Each row is where one point has got to under a steady rotation. How many steps took it there?
The counts run from 0 to 241.
[ -9.8 -28.5  19.1   8.6 -16.6  -2.5  -3.5   7.0  -4.9   5.2   3.7 -18.9
 -19.0  19.6 -18.9  10.9  14.9 -18.6   9.1   2.4  -1.8   4.4  19.4 -18.1
   1.8   6.1  11.6 -14.4  11.7  35.8 -24.3  11.9 -13.4  21.4   6.9  -9.9
  -2.5  -9.7 -10.8  -4.2 -31.3 -13.7   3.7 -11.0  30.8  -5.2  11.0]
39
[ -9.3 -12.4  16.2   9.7 -22.1  -4.6  -8.4   2.8  -1.9  -8.4  19.0   3.6
 -18.3   8.6   7.8  22.5   3.5   2.6  15.4  23.9  -9.9   3.0  23.6 -26.1
  22.2  14.9 -20.1 -23.8  13.4  12.3 -17.1 -24.6   3.1  -8.9  -0.1 -10.3
   5.6  -9.2 -37.1   3.5 -12.5 -19.4   7.0  13.9   2.7   1.3  -6.7]
192
[-22.9 -16.0  18.3  -1.6 -19.4   8.6 -12.6  26.2  -7.1  14.4  10.3 -20.3
 -14.7  -1.9  -8.3  -0.6   7.0  -9.5  20.6   1.6  -4.5   4.2 -10.8 -21.9
  16.2  -2.1   2.9  -6.6  17.9  10.7 -25.9   2.6  -8.2   5.3 -12.5   8.0
 -17.9 -15.6 -44.4   7.9  -4.3 -17.5   9.8 -15.9  25.1   0.7  -0.3]
42
[ -4.3  12.4  16.6  10.2   4.3  -3.2  -7.4   3.6  -7.1  -1.1  11.2   0.8
  -1.9  -4.7   2.1  -1.9   0.7  13.9  -8.5   3.8 -27.3  -2.3  -3.1 -36.5
  33.8  -5.2 -14.4  -8.6  16.4  14.5 -14.9   1.3  13.3 -13.9  13.5  -3.9
  -5.5 -30.0 -42.6   1.0  -8.7 -39.4  10.3 -10.2  -4.4  -2.1   8.6]
225
[ 11.0 -11.4   7.9  10.8 -20.5  -7.6 -19.2 -10.0  -3.6 -10.1  29.3  10.8
   3.2   9.6   7.8  22.5  -1.9   4.6  10.7  23.2  -1.1   6.5  30.9 -32.8
  13.8  -0.2 -20.9 -22.1   6.5  26.4 -24.6 -17.0   4.4   2.9   0.7   6.8
  -0.6  -8.9 -15.8   5.9 -14.2 -21.5  -1.3  -6.3  -8.2   9.2   8.4]
90
[-27.7 -10.9  19.2  -2.9 -27.0   6.3 -25.2  12.2  -2.6   8.8   5.1  -3.0
 -12.1  -6.2   2.0   2.0   1.8 -20.1  30.8  11.0   4.1   3.6 -10.5 -16.5
   9.5  10.6   4.5 -14.5  19.3  11.9 -18.7  -4.5  -7.5   3.2   5.1  10.0
 -10.6 -22.6 -28.3   6.1  -3.2 -22.0  22.5 -15.5  19.9   7.8   0.9]
61
[-16.0 -18.7  12.0   2.5 -32.9   4.6  -7.9  10.2  -5.7   6.0  25.0 -14.3
 -23.5  10.6 -16.7  26.9   8.4  -5.9  14.3   5.8   3.6   1.0   0.6 -24.0
   8.9   9.6  -1.7 -18.3  10.6  32.4 -12.5  -8.0  -1.9  23.9  -1.3  -3.8
  -6.9   5.7 -23.7  -7.4 -14.6 -30.3  -5.9 -10.8  19.2   1.2  -1.5]
166
[  6.6 -12.0  22.6  12.0  -6.8 -13.3 -11.7 -14.1  -1.3 -15.0  21.5  -4.9
 -12.9   8.1  -0.8   0.8  -0.7  -1.5 -15.6  -7.3 -22.1   3.8  12.6 -23.8
   4.7  -1.3   1.0  -5.2  16.8  47.3 -28.6   1.5   0.7  14.7  22.0 -13.1
 -10.8 -27.0 -24.2 -20.8 -22.7 -19.9  -6.1  -3.0  -0.7  -4.1  14.8]
33
[ -8.6   7.7  16.0  17.2   0.5  -5.9 -27.9  10.2  -4.8   2.4  10.2  -2.6
  -0.5  -1.6   0.2   2.9  15.3 -19.9   2.7  -0.5 -11.5   8.8  -7.4  -8.5
  17.6  -2.9  19.5  -2.1  16.1  29.5 -29.4   0.1 -10.1   7.8  18.4  13.8
 -17.2 -35.2 -24.3 -11.0   1.9 -23.6  24.3 -25.7  22.4  -5.4  15.3]
149
[ -6.2   6.3   1.6  19.3  -4.2  -6.1 -21.7   6.6  -5.9  -3.7  25.5   5.7
  -3.3  10.5  -8.1  24.4   7.2   3.4   0.4   5.6  -3.5  -9.9   5.4 -22.3
  22.7   3.8  -5.6 -17.1  13.4  29.3  -7.1 -20.2   5.9   2.0  25.2  -3.7
 -10.9  -6.8 -17.6  -9.6  -6.0 -45.1   9.0 -12.6  11.0   9.0   8.4]
78
[ -4.8   2.9  14.4   7.9 -16.3   3.2  -1.2  -5.3 -16.4  -2.2   7.4  10.6
  -1.9   9.7 -19.7  17.6   0.8 -23.9   6.5  16.6 -35.3   7.3  23.9 -14.7
  10.1   8.9  -8.5 -31.0  17.1  29.6   1.3 -10.8  -5.6   4.4  18.6  -3.3
  -4.0 -24.5  -1.4  -0.9 -31.8 -13.3  24.1  -1.7  24.4   0.3   7.8]
190
[ -2.7  -5.0  19.5  10.1 -14.6  -6.7 -14.1  21.0 -14.1  -5.4  15.0 -18.9
  -4.8   1.3   9.0  -5.9  19.5 -18.7  -9.7  -6.0 -10.3   9.2   9.1 -18.1
   9.7  -4.9  13.9  -8.1   7.5  20.3 -33.2   4.4  -0.3  -3.6  32.4 -14.1
 -10.4 -14.1 -22.8  -0.5  -1.5  -9.6  21.9 -24.4  22.1  -4.5   0.1]
28
[  0.4 -10.1  -1.6  -6.2 -17.4  10.3   6.9  10.5 -17.4   6.0  20.9  -2.3
   8.8  -5.2   2.5   2.8   2.2  -1.1  10.8   2.0 -16.0  17.9   1.9 -47.9
  12.3  -9.0  -9.3 -14.0  -2.8  13.6 -16.8   9.6  -0.2   9.6  -8.7   9.6
  -3.7 -22.5 -18.8  35.3 -14.3 -32.4  10.6 -28.9   1.4  23.8  10.7]
113
[ -6.9  -4.2  26.3  10.2 -16.6   2.6 -18.0   0.5  -7.2   0.2   2.0  -0.7
  -3.3   9.8   7.3   5.3  15.2 -22.5   6.1  16.7   3.5  -1.0  43.1 -19.0
  28.9  -6.7   8.2 -17.4  13.6  10.5 -25.0   0.9   1.8 -30.8  13.9  -5.0
   5.6 -24.5 -25.4  13.8  -6.2 -25.6  30.8 -12.9   8.1  -2.0   1.4]
212
[  2.7  -3.4  20.1  21.3  -5.7  -3.3 -23.0  -6.7  -8.1  -9.0  20.7   7.9
  -5.6  10.6  -4.5  16.9   5.1 -15.1   1.4   2.4  15.0  -3.3  25.2  -4.5
   9.6  -5.0  -1.6 -25.7  13.7  31.0 -27.9 -17.6  -5.5   5.5  30.9  -1.9
 -10.2 -12.4  -5.0 -13.6 -13.0 -27.4   6.6 -15.9  11.2  20.1   3.4]
179
[ -9.1 -17.4  10.8   8.0 -26.6   0.8 -10.0  -2.4 -11.0  -1.0  12.5  -4.5
 -14.3  14.5 -10.1  15.7   8.5 -35.2  14.0   6.8   4.2  -1.9  16.5  -8.4
   0.9   6.4  10.3 -26.0  14.6  40.8 -17.7  -9.3 -10.2  18.0  19.1   3.0
  -6.2 -10.3   2.1 -11.6 -21.0 -20.3  12.8 -19.7  27.1   6.8   8.2]
58
[ 10.2 -23.7  17.8   3.8 -30.2  -4.5   4.3  -5.1  -6.7  -2.6  14.9  -8.3
  -1.6  16.2   1.1  14.4  12.6 -15.5   6.2  12.9  -2.1   8.0  48.6 -31.5
   7.0  -2.4   2.2 -19.4  -1.6  20.9 -27.4   5.8   2.8  -2.0  -2.7  -8.7
  17.7 -12.2 -14.6  16.1 -23.3 -14.0   9.9  -3.6   5.5   2.6  13.6]
1
[  0.9 -22.4  14.9   1.1 -33.2  -1.6  -4.7  -6.7   2.1  -2.5  22.8  -1.3
 -12.6   2.1  19.6  17.9  10.2 -11.5   3.7  15.3  -3.3   4.8  32.1 -34.8
  16.4   6.1  -8.3 -13.1   6.6  17.4 -26.7  -8.6  12.8 -15.5  -1.8  -6.8
  12.2 -20.7 -29.7  13.6  -7.0 -25.9  13.9   0.4  -6.4  -2.8   4.5]
211
[ -8.7  -7.5  11.7  14.1 -17.4   7.3   1.5   2.1 -12.3   2.1  16.0   1.2
  -1.5  21.4 -15.6  27.5   8.0 -15.9   5.5   9.5  -0.3   6.4  38.7 -20.0
  14.6  -3.3  -9.0 -36.1   6.7  21.1  -9.9  -9.9 -10.2  -1.0  12.7  -6.7
  -1.6   1.3 -12.6  17.6 -28.4 -19.5   3.1 -16.8  21.8  16.5   0.0]
197
[  0.6   2.9   4.5   0.5 -11.6  -3.9   8.3 -12.0 -12.0  -0.9   3.8  15.1
  -1.5   1.5  -9.0   3.5 -14.7   1.8   7.5  12.1 -39.5   3.9   0.3 -43.7
  18.9   5.9 -20.9 -18.2   8.2  24.3   4.5   1.2   6.9   6.3   2.4   0.4
  -2.2 -30.1 -14.1   7.6 -33.2 -36.0   9.3  -0.2   1.1  -4.3  15.6]
101
[-11.7 -12.6  23.7  -2.9 -16.3   2.2  -9.9  20.8  -6.8  -0.3  17.9 -23.4
 -23.5  -5.1   9.3  -8.2  12.2   2.3  -2.1 -12.3 -12.0  15.2  -3.5 -38.8
  17.6  -1.9   2.4 -10.6  11.8  12.1 -31.9   3.7  -0.3  -8.7   5.1 -15.7
  -3.3 -11.5 -48.6   3.7  -3.0 -19.9   0.2  -9.4  10.5  -1.7 -14.6]
136
[  4.4 -25.8  10.0  -4.2 -37.6  -0.4  13.7 -16.1  -6.7  -5.8  16.9 -13.1
 -15.3   3.8   5.2   0.9   8.8 -21.3  -0.5   1.6 -14.7   5.0  23.5 -38.4
   3.3   2.6  -0.4 -13.7   7.1  22.6 -20.5   5.0   9.7  -1.4   6.3 -18.2
   9.6 -13.6 -15.3  11.3 -22.0 -19.9   2.9  -5.7  -2.9   4.2   6.3]
121
[-23.5  -3.3  13.5  14.7 -21.3   2.6 -22.5  27.3  -8.1   7.2  15.1 -10.6
 -24.5  12.0 -14.6  14.7  19.7 -21.6  10.7  -0.1  -1.5  -3.9   2.8 -14.2
  20.5   8.1   8.1 -11.3  14.4  26.6 -13.9  -8.9  -4.2   0.6  17.1  -6.8
  -9.9  -1.7 -20.7 -15.2  -4.7 -30.2  16.5 -15.9  30.9   1.1  -4.4]
167
[  6.1  -6.3  15.3  15.3 -11.8  -3.3   0.3   2.0 -13.5  -1.0  11.1   0.3
  11.5  18.4  -6.9  22.4  14.9 -13.9  -0.5  12.6  -3.7  10.3  44.4 -26.7
   3.8  -7.5   3.9 -17.3   4.7  28.0 -20.1   9.9  -7.1   0.1  16.2  -6.9
   7.3 -11.6  -1.4   6.8 -27.1 -15.3  14.1 -17.4  16.9   6.6   9.7]
216
[ -6.7   8.3  15.9  12.2  14.2   7.0   0.2  -5.7 -14.2  -1.8   8.3  -2.6
  -7.2  -7.2 -16.5 -15.3  -0.7 -10.5  -8.4 -19.3 -37.2  15.2  -8.6 -26.3
  11.0 -12.4  -6.0 -10.6  15.6  29.4 -16.3   6.5  -8.3   1.2  14.3  -2.4
 -10.1 -36.9 -25.4   9.6 -22.5 -20.2  -0.8 -16.4  13.4   8.8   7.2]
138
[ -7.3  11.6  20.0  14.2   3.7  -8.7 -16.4  26.7 -13.2   5.1   3.6 -13.1
   8.8  10.8  -8.6   5.0  18.1  -3.6  -5.7   6.7 -14.0   4.8  11.4 -22.6
  24.1 -11.2  10.4   1.1  12.9  25.4 -26.9  15.9  -9.1  -7.1   9.0   1.1
  -8.5 -28.3 -29.1  -1.5  -6.8 -12.9  23.4 -29.4  16.0  -5.7  12.5]
130
[  2.4  14.9  18.1  16.0   5.2  -1.6 -11.7  -4.5  -8.4  -2.3   1.5  10.4
  11.5   8.4   0.6  -1.7   1.7 -10.0   2.1  10.2 -10.1  -4.4  26.1 -18.2
  25.8 -10.0   4.4  -8.6  15.1  18.7 -20.0   1.5  -5.5 -20.8   6.2  15.7
  -4.3 -50.3 -25.8  12.0 -14.7 -18.1  26.8 -20.4   1.9   5.1  22.5]
213
[  3.5 -11.4  26.3   9.5  -6.8  -2.0  -1.8 -11.9  -9.8  -4.6  10.2 -10.0
  -8.0   2.8 -10.1  -5.0  10.1 -26.0  -7.1  -8.5 -23.6  13.4  11.4 -23.1
  -3.0  -5.0  10.5 -14.8  14.2  40.2 -21.7   8.6  -8.1  16.7  21.6 -15.0
  -5.1 -26.7  -4.3  -5.7 -39.0  -7.3   9.3 -14.6  16.6   5.3   8.0]
32
[  6.9 -24.9  17.5   5.1 -24.8 -12.8  -4.2   7.0  -3.6   1.1  21.0 -18.3
   2.8  14.8  -0.7  22.0   8.5   8.3   6.2  14.2  -4.5  12.9  15.5 -38.2
  12.5  -2.7  -3.0  -6.1   2.9  33.0 -27.2  14.6   2.6  12.8 -16.7  -4.7
  -1.4 -13.2 -30.5  -0.3 -18.1 -21.0  -2.4  -8.2   2.9  -4.8  23.6]
128
[ -8.1 -11.7  15.7  15.0 -22.5  -1.7 -16.2   2.9  -0.2 -10.7  34.9   0.7
 -26.3  -4.8  10.3  17.3   2.7  -2.9   6.1  -1.9  -7.2  14.4   9.9 -19.4
  12.5  15.0 -14.2 -25.9  19.7  25.4 -25.9 -35.7   6.0   9.2   5.7  -1.4
 -10.5 -12.8 -38.6  -9.5  -3.9 -23.7  -7.1   0.9  12.7   2.1  -5.2]
173
[ -2.2 -12.6   8.1   5.5  -5.1   7.4  -3.2  13.7 -17.0   8.6  11.6 -12.9
   4.1   1.3  -5.2  -7.2  20.4 -29.7   6.9  -9.4  -8.8  19.7   0.4 -23.7
  12.8  -6.8  14.4 -12.8   6.0  18.4 -26.1  14.3  -9.3   7.8   3.0  15.1
  -6.7 -28.9 -16.8  20.3  -9.5 -15.5  16.9 -36.1  31.1   9.0   6.5]
24
[  6.9  -3.5   9.3  15.4  -9.2  -6.1 -12.9   4.1 -16.4   5.0  17.2   1.0
  14.4  14.8  -9.4  10.5   7.1  -9.0  -1.4  19.0 -11.2  -4.8  34.6 -29.6
   8.2   1.4  -0.6 -26.0  13.0  24.0  -8.5   5.3  -2.8   3.0  31.8 -15.4
  -2.8  -4.5   6.6  -3.2 -30.7 -28.0  22.0 -20.1  17.6   4.9  10.6]
96
[ -2.4  -6.1  19.9  16.8   9.3  -6.9 -16.5  -1.7  -0.4  -5.9  17.1  -5.5
 -28.7   4.6  -4.2  -2.9   2.6  -5.1 -11.5 -14.7  -2.9   0.5   6.2 -16.0
  26.9 -11.0   7.3  -0.6  12.1  42.5 -31.5  -7.4   3.8  -2.5  15.9   8.1
  -3.9 -24.6 -35.0  -7.0   0.3 -36.1 -11.3  -9.0   2.4   3.5  17.6]
142
